One turn moves each row of this set onto another row. After a few examples, where does it send each row asked below?
Nik: [-0.40,  2.90, -3.88,  1.32,  0.49,  0.81, -0.22,  0.22, -3.03, -4.00,
 -0.71, -1.99,  1.94, -1.43, -1.91,  2.60, -1.72, -0.42,  0.78, -2.54,
 -0.21, -2.19,  0.21,  1.05, -2.61, -0.99, -0.02,  5.05, -3.12, -1.14,
 -0.36,  0.87, -1.55,  1.09, -0.97]
dekef: [-0.21,  3.34, -2.75,  1.31, -0.91,  0.06, -0.13, -0.05, -2.27, -4.08,
 -0.96, -1.53,  1.86, -1.64, -2.86,  3.63, -1.77, -0.25,  1.53, -3.03,
  0.66, -1.54,  0.73,  1.45, -2.87, -1.76,  0.07,  4.79, -3.21, -1.30,
  0.33,  0.25, -1.46, -0.18, -0.64]
Pino: [-0.15, -1.58, -1.47,  0.88, -0.40,  0.65, -0.86, -0.14, -0.60, -3.82,
 -1.19, -1.01, -1.74, -0.79, -1.21,  3.80, -2.27,  0.60,  1.81, -2.40,
  0.75, -2.80,  1.34,  2.17, -2.25, -1.04, -0.75, -0.52, -1.15, -0.50,
 -4.88, -0.47, -1.05,  1.10, -0.63]
Bisez: [-0.13,  2.92, -1.73,  2.26,  0.33,  1.29,  1.12, -1.16,  3.42, -3.21,
 -1.77, -3.04, -0.61, -1.10, -2.75,  2.71, -2.06, -1.09,  2.82, -3.32,
  0.20, -1.97, -0.11,  1.46, -3.50, -2.03, -0.89, -2.19,  0.34,  0.15,
 -0.57,  0.85, -2.59,  0.79, -2.27]
monim: [-1.63, -1.76, -2.62,  1.10, -0.46,  1.28,  1.92, -2.49, -1.76, -4.45,
  0.97, -0.72, -1.85, -3.06, -2.84,  2.66, -1.23,  0.40,  1.60, -1.97,
 -0.25, -0.81,  0.14,  0.87, -3.96,  1.02, -0.54,  2.55,  0.19,  1.28,
  1.37, -0.85, -3.73,  1.83, -0.93]
goko: [-0.12,  0.89, -3.54, -2.32,  0.92,  1.83,  1.57, -1.55, -1.52, -2.62,
 -1.60, -1.93, -4.25, -0.81, -1.69,  2.88, -0.99, -0.50, -0.38, -4.59,
  0.12, -3.05, -2.54,  0.84, -2.92, -2.07, -0.26,  2.90, -0.98,  0.17,
 -0.53,  0.15, -2.64, -0.14, -0.89]
Popuz: [-0.56,  0.50, -3.18, -0.78,  0.48,  1.70,  1.31,  0.36, -1.59, -3.80,
 -0.47, -0.77, -0.27, -0.03, -1.31,  2.00, -1.02, -1.14,  0.41, -2.59,
  0.58, -2.16,  1.57,  2.13, -2.24,  0.99,  0.89,  2.90,  0.44,  3.72,
  1.89,  0.01, -0.97,  1.87,  0.20]
gepo: [ 0.32,  1.12, -2.48, -0.37, -0.54,  0.36,  1.16,  0.13, -0.40, -4.30,
 -0.76, -0.52, -0.29, -1.62, -1.50,  2.72, -0.74, -1.59,  0.62, -2.48,
  1.25, -1.02,  1.24,  2.58, -2.56,  0.28,  0.79,  2.07, -0.41,  3.80,
  2.39,  0.11, -1.54,  0.78,  1.26]
Bomu: [ 0.11, -2.22, -3.12,  1.37, -0.12,  1.59, -1.33, -0.70,  1.84, -3.84,
 -1.30, -2.66,  0.33,  0.04, -1.10,  3.06, -1.13, -0.15,  1.75, -0.09,
  0.22, -2.01, -0.19, -0.53, -5.84,  0.21,  0.41, -0.57, -1.10,  1.85,
 -0.06, -0.05, -1.70,  1.68, -1.47]
gal: [ 0.24,  0.36, -4.52,  2.17,  2.29, -0.31,  0.96,  0.23,  0.21, -1.93,
 -0.34, -3.60,  1.81, -0.70, -1.92,  4.90, -0.42, -0.20,  0.44, -4.15,
  0.42, -1.24,  0.65,  0.14, -4.45,  1.91,  0.09, -0.09, -1.24,  0.28,
  2.53, -0.06, -1.88,  1.15, -1.44]
Gok: [-0.23, -2.23, -3.07,  1.31, -0.53,  1.89, -1.27, -1.09,  1.98, -2.72,
 -1.63, -2.17,  0.52,  1.50, -1.65,  3.33, -1.76,  0.66,  2.54, -0.41,
  0.38, -2.73,  0.09, -0.94, -4.46, -0.46,  0.56,  0.57,  0.48,  1.51,
  0.59, -1.03, -1.29,  1.74, -2.55]
duri: [-0.72,  0.58, -2.65,  1.41, -1.21, -1.18,  1.96,  0.54, -1.83, -1.76,
 -2.12, -1.56, -0.79, -2.14, -1.98,  5.15, -3.32,  0.90, -0.16, -3.51,
  1.39, -0.99, -1.21,  1.49, -2.28, -1.21, -0.85, -0.82, -2.66,  1.34,
  0.21,  0.06,  0.16,  0.33, -4.01]
zof: [-0.07,  1.00, -2.74, -2.25,  0.15,  1.49,  1.57, -1.28, -1.57, -2.97,
 -1.33, -1.66, -4.44, -1.15, -2.53,  3.62, -0.94, -0.25, -0.27, -5.00,
  0.64, -2.67, -1.71,  1.35, -3.95, -2.06, -0.38,  2.40, -1.15,  0.07,
 -0.51, -0.06, -2.25, -1.21, -0.38]
luneg: [ 0.18,  1.21, -2.89, -2.36, -0.29,  1.39,  1.34, -1.97, -1.08, -2.46,
 -1.96, -1.72, -4.35, -0.29, -2.16,  3.60, -0.98, -0.44,  0.33, -5.01,
  0.85, -2.92, -1.83,  1.00, -2.65, -2.70, -0.08,  3.08, -0.81,  0.07,
  0.14, -0.61, -2.51, -0.80, -1.23]
Savi: [-0.18,  2.36, -2.37,  1.04,  0.74,  2.81,  1.02, -0.53,  1.32, -3.97,
 -1.51, -4.17, -0.66,  0.27, -2.60,  2.24, -1.40, -1.84,  2.25, -3.21,
 -0.21, -2.65,  1.29,  1.16, -4.37, -0.68, -0.69, -2.41,  0.01,  0.21,
 -1.58,  0.58, -1.89,  1.72, -3.22]
gatev: [ 0.49,  2.39, -2.41,  1.75,  1.99,  1.29, -1.66, -0.68, -0.47, -2.39,
 -2.10, -1.56, -0.98, -1.42, -3.37,  3.91, -3.06, -0.69,  3.80, -2.85,
 -3.45, -1.75, -0.49,  2.45, -3.27,  0.27,  1.09,  0.41, -3.00, -1.38,
  0.55, -1.09, -3.35, -1.25, -2.04]
nota: [-0.24,  3.24, -3.55,  1.31, -0.40,  0.48, -0.15, -0.65, -1.99, -3.20,
 -1.29, -1.45,  2.00, -0.71, -2.04,  3.12, -2.03, -0.16,  1.67, -2.72,
  0.39, -2.19,  0.29,  0.70, -1.17, -2.01,  0.28,  5.81, -2.48, -1.27,
  0.57,  0.02, -1.67,  0.79, -1.57]
zekeb: [-1.34,  1.96, -2.23,  1.96,  1.49,  2.70,  1.28, -0.66,  2.25, -2.40,
 -1.41, -2.96, -0.43,  0.84, -2.91,  2.17, -2.85, -0.07,  2.70, -3.47,
 -0.56, -3.41,  0.29,  0.96, -3.15, -1.57, -0.95, -1.03,  1.92, -0.16,
 -1.04,  0.44, -1.58,  1.64, -3.20]
Luzo: [ 0.15,  2.22, -2.68,  1.63,  1.97,  1.88, -1.66, -0.98, -0.59, -1.69,
 -2.25, -1.52, -0.89, -0.32, -3.49,  3.73, -3.43, -0.25,  4.18, -2.98,
 -3.45, -2.32, -0.23,  2.07, -2.43,  0.19,  1.31,  1.18, -2.03, -1.53,
  0.83, -1.65, -3.01, -0.92, -2.81]
vokif: [ 0.61, -0.96, -1.29,  0.52, -1.58,  0.21, -1.01, -1.27,  0.57, -3.38,
 -2.06, -1.02, -1.60, -0.17, -1.01,  4.20, -2.01, -0.15,  2.73, -2.32,
  1.53, -2.70,  1.37,  1.78, -0.56, -2.05, -0.35, -0.20, -1.14, -0.34,
 -3.81, -1.31, -1.52,  1.18, -1.46]
Mige: [ 0.12,  0.03, -2.37, -0.18,  0.57,  0.40,  0.34,  1.03,  0.04, -3.29,
 -4.06, -2.33, -3.83, -1.17,  0.00,  4.72, -0.53, -0.75,  2.69, -4.17,
 -0.01, -0.89,  0.48,  3.66, -2.75, -0.67, -0.76,  2.08, -1.31, -2.07,
  2.70, -1.42, -3.07,  1.97, -2.62]
Zes: [ 1.65,  0.33, -2.96,  1.79,  0.07,  1.12,  1.89, -1.04, -1.27, -3.21,
 -1.79, -4.98, -3.67, -0.41, -1.38,  1.53, -4.52, -0.84, -0.11, -0.98,
  0.21, -3.34, -0.41,  1.59, -2.35, -1.22,  0.54,  0.79, -2.85, -1.83,
  2.37,  1.21, -2.41,  0.89, -1.70]
lut: [-0.97, -1.43, -3.20,  0.60, -0.96,  1.37,  1.72, -3.54, -1.36, -4.00,
  0.21, -1.08, -1.76, -2.23, -1.92,  2.43, -0.77, -0.41,  2.02, -1.63,
 -0.02, -0.97,  0.09,  0.26, -2.33,  0.64, -0.12,  2.92,  0.10,  1.54,
  1.94, -1.29, -4.25,  2.77, -2.04]
doku: [ 0.07, -1.50, -2.26,  0.96,  0.24,  0.63, -0.93, -1.01,  0.22, -3.03,
 -1.67, -0.96, -1.49, -0.59, -0.01,  3.19, -2.42,  0.38,  1.97, -1.87,
  0.46, -3.01,  0.01,  1.42, -0.25, -1.59, -0.72,  0.17, -0.87, -0.14,
 -4.42, -0.30, -1.87,  2.23, -1.22]
Vekos: [ 0.15,  2.35, -2.41,  1.45,  0.73,  0.16, -0.02, -0.68, -1.80, -1.35,
  1.11, -2.89, -1.30,  0.23, -1.45,  1.42, -3.42,  0.45,  0.53, -0.57,
  1.01, -4.44,  1.25,  2.08, -1.85, -0.05,  0.65, -1.23, -1.51, -1.97,
  2.45, -1.06, -2.91,  0.58, -2.75]
piz: [-0.12, -1.90, -2.08,  1.94, -0.90,  0.81, -1.10, -0.91,  2.91, -3.14,
 -1.38, -1.59,  0.34,  0.00, -2.17,  3.96, -1.78,  0.94,  2.52, -0.59,
  0.84, -1.80, -0.29, -0.27, -5.61, -0.90,  0.30, -0.28, -0.11,  1.46,
  0.67, -0.58, -1.46,  0.39, -1.07]
lol: [ 0.38,  0.31, -5.54,  1.18,  0.02,  2.39, -1.09, -0.61, -0.01, -2.78,
 -1.40, -0.11, -1.41, -0.75, -2.99,  4.55, -3.42, -0.13,  1.27, -2.00,
  0.18, -2.04,  0.33,  1.16, -2.33, -0.24, -0.81,  3.33,  2.09, -2.83,
 -2.29, -0.75, -1.31,  0.53, -2.12]
numi: [ 0.11,  0.37, -4.76,  1.87,  1.97, -0.01,  0.86, -0.56,  0.61, -1.08,
 -0.87, -3.50,  1.84,  0.66, -1.69,  4.91, -0.63, -0.13,  1.17, -4.11,
  0.61, -1.73,  0.69, -0.42, -2.75,  1.32,  0.47,  0.89, -0.30,  0.27,
  3.12, -0.73, -1.84,  1.66, -2.64]
lag: [ 1.55,  1.21, -5.19,  1.57, -1.03,  0.90, -1.20, -1.20,  1.54, -3.59,
 -1.74, -0.15, -1.60, -2.94, -2.42,  4.95, -2.45, -1.44,  1.26, -1.52,
  0.88, -0.45, -0.58,  1.61, -2.48, -0.64, -0.92,  2.12,  0.22, -2.51,
 -1.97, -0.24, -2.64,  0.01, -0.99]
pudis: [-0.47,  0.31, -3.68,  0.74, -0.46, -0.34,  1.97,  0.52, -2.72, -1.90,
 -2.31, -2.49, -0.95, -1.58, -1.09,  4.44, -2.89, -0.03, -0.59, -3.09,
  0.78, -1.53, -1.12,  1.02, -1.95, -0.26, -0.67, -0.61, -3.07,  1.60,
 -0.19,  0.20,  0.02,  1.62, -4.96]
godu: [ 1.19,  0.26, -2.21,  1.55, -0.88,  1.36,  1.94, -0.94, -1.51, -2.70,
 -1.72, -4.46, -3.65,  1.03, -2.61,  2.48, -5.20,  0.08,  0.79, -1.73,
  0.74, -3.76,  0.84,  1.63, -2.24, -1.64,  0.76,  1.42, -1.64, -2.34,
  2.81,  0.08, -1.38,  0.10, -2.23]
Dubi: [-1.02, -1.42, -2.16,  0.54, -1.91,  1.27,  1.74, -3.16, -1.65, -4.36,
  0.42, -0.86, -1.82, -1.94, -3.36,  3.45, -0.99,  0.12,  2.46, -2.29,
  0.46, -0.85,  1.24,  0.72, -3.37,  0.47, -0.04,  2.84,  0.35,  1.06,
  2.12, -1.91, -3.42,  1.49, -1.84]
fiv: [ 0.60,  2.21, -3.22,  1.30,  2.43,  2.00, -1.77, -0.70, -1.21, -2.22,
 -2.24, -2.10, -0.94, -0.69, -2.92,  3.34, -2.80, -0.95,  3.52, -2.67,
 -3.78, -2.25, -0.24,  2.02, -2.93,  0.89,  1.29,  0.73, -3.03, -1.19,
  0.33, -1.22, -3.35, -0.35, -2.99]
muko: [ 1.74,  0.76, -5.84,  0.20, -1.02,  2.36, -1.42, -0.69, -0.75, -4.44,
 -1.72, -1.51, -1.70, -1.37, -2.33,  4.47, -1.69, -2.40,  0.79, -1.65,
  0.52, -1.37,  1.16,  1.30, -3.38,  0.71, -0.28,  2.04, -0.13, -2.38,
 -2.68, -0.62, -1.93,  0.96, -2.40]
taki: [-0.94,  0.32, -3.16,  0.90, -1.04, -0.26,  1.96,  0.19, -2.24, -1.06,
 -2.49, -1.74, -0.78, -0.62, -1.71,  5.02, -3.55,  0.91,  0.26, -3.51,
  1.28, -1.98, -0.77,  0.95, -1.07, -1.18, -0.62,  0.14, -1.80,  1.30,
  0.47, -0.65,  0.54,  1.06, -5.42]
vov: [ 0.00,  2.54, -1.76,  2.05,  0.39, -0.43,  0.07, -0.65, -1.23, -1.20,
  1.23, -2.34, -1.30, -0.43, -1.94,  1.79, -3.81,  0.95,  0.66, -0.69,
  1.33, -3.98,  1.02,  2.48, -2.09, -0.60,  0.54, -1.28, -1.40, -2.11,
  2.67, -1.00, -2.92, -0.23, -2.05]
Zasas: [-0.92, -0.59, -2.85,  0.60,  2.16,  0.56,  0.47,  1.43,  0.04, -2.52,
 -3.51, -1.71, -3.54, -1.61,  0.35,  4.05, -1.39,  0.29,  2.11, -4.06,
 -0.80, -1.31, -0.70,  3.50, -2.63, -0.64, -1.25,  2.55, -0.67, -2.06,
  2.20, -0.61, -3.10,  2.24, -2.00]
kidap: [ 0.05,  0.60, -3.66,  2.28,  1.10, -0.74,  1.05, -0.29,  1.18, -1.48,
 -0.56, -2.93,  1.86, -0.15, -2.72,  5.71, -0.74,  0.37,  1.47, -4.65,
  1.22, -1.09,  1.04,  0.29, -3.89,  1.00,  0.23,  0.37, -0.30, -0.09,
  3.39, -0.90, -1.65,  0.17, -1.67]
Lumir: [-1.04, -0.66, -2.32, -0.01,  1.62,  1.08,  0.55,  2.11, -1.17, -3.24,
 -3.24, -2.03, -3.72, -0.90, -0.68,  4.53, -1.11,  0.40,  2.08, -4.44,
 -0.49, -1.47,  0.98,  3.89, -4.17, -0.02, -1.09,  2.24, -0.60, -2.35,
  1.81, -1.12, -2.20,  1.75, -2.18]
komed: [-0.63,  0.83, -2.41,  0.12,  0.14,  0.58,  1.40, -0.12,  0.02, -2.94,
 -0.73,  0.29, -0.12, -0.60, -1.71,  2.55, -1.76, -0.37,  0.98, -2.57,
  0.92, -1.77,  0.62,  2.04, -1.30, -0.30,  0.73,  3.32,  1.26,  3.51,
  2.80, -0.23, -1.24,  1.04,  0.85]
gez: [ 0.37,  2.62, -2.19,  1.83,  0.62, -0.30, -0.01, -0.60, -1.57, -1.84,
  1.27, -2.95, -1.29, -0.76, -1.49,  1.51, -3.20,  0.21,  0.31, -0.43,
  1.11, -3.71,  0.98,  2.47, -2.60, -0.03,  0.47, -1.80, -2.30, -1.88,
  2.33, -0.62, -3.17,  0.25, -2.00]
res: [ 0.79,  0.10, -1.82,  2.51, -0.07,  0.60,  2.12, -0.44, -1.00, -2.99,
 -1.24, -3.77, -3.57, -0.84, -2.71,  2.28, -5.44,  0.64,  0.24, -1.54,
  0.48, -3.11, -0.28,  2.12, -3.49, -1.67,  0.06,  0.83, -2.08, -2.30,
  2.41,  1.18, -1.71, -0.60, -0.60]

Pino -> doku
fiv -> Luzo
Vekos -> vov
And these:
duri -> pudis
Bisez -> Savi
gal -> numi
lag -> muko
gepo -> Popuz
Zes -> godu
lut -> Dubi
piz -> Bomu
Mige -> Lumir
Nik -> nota
luneg -> zof

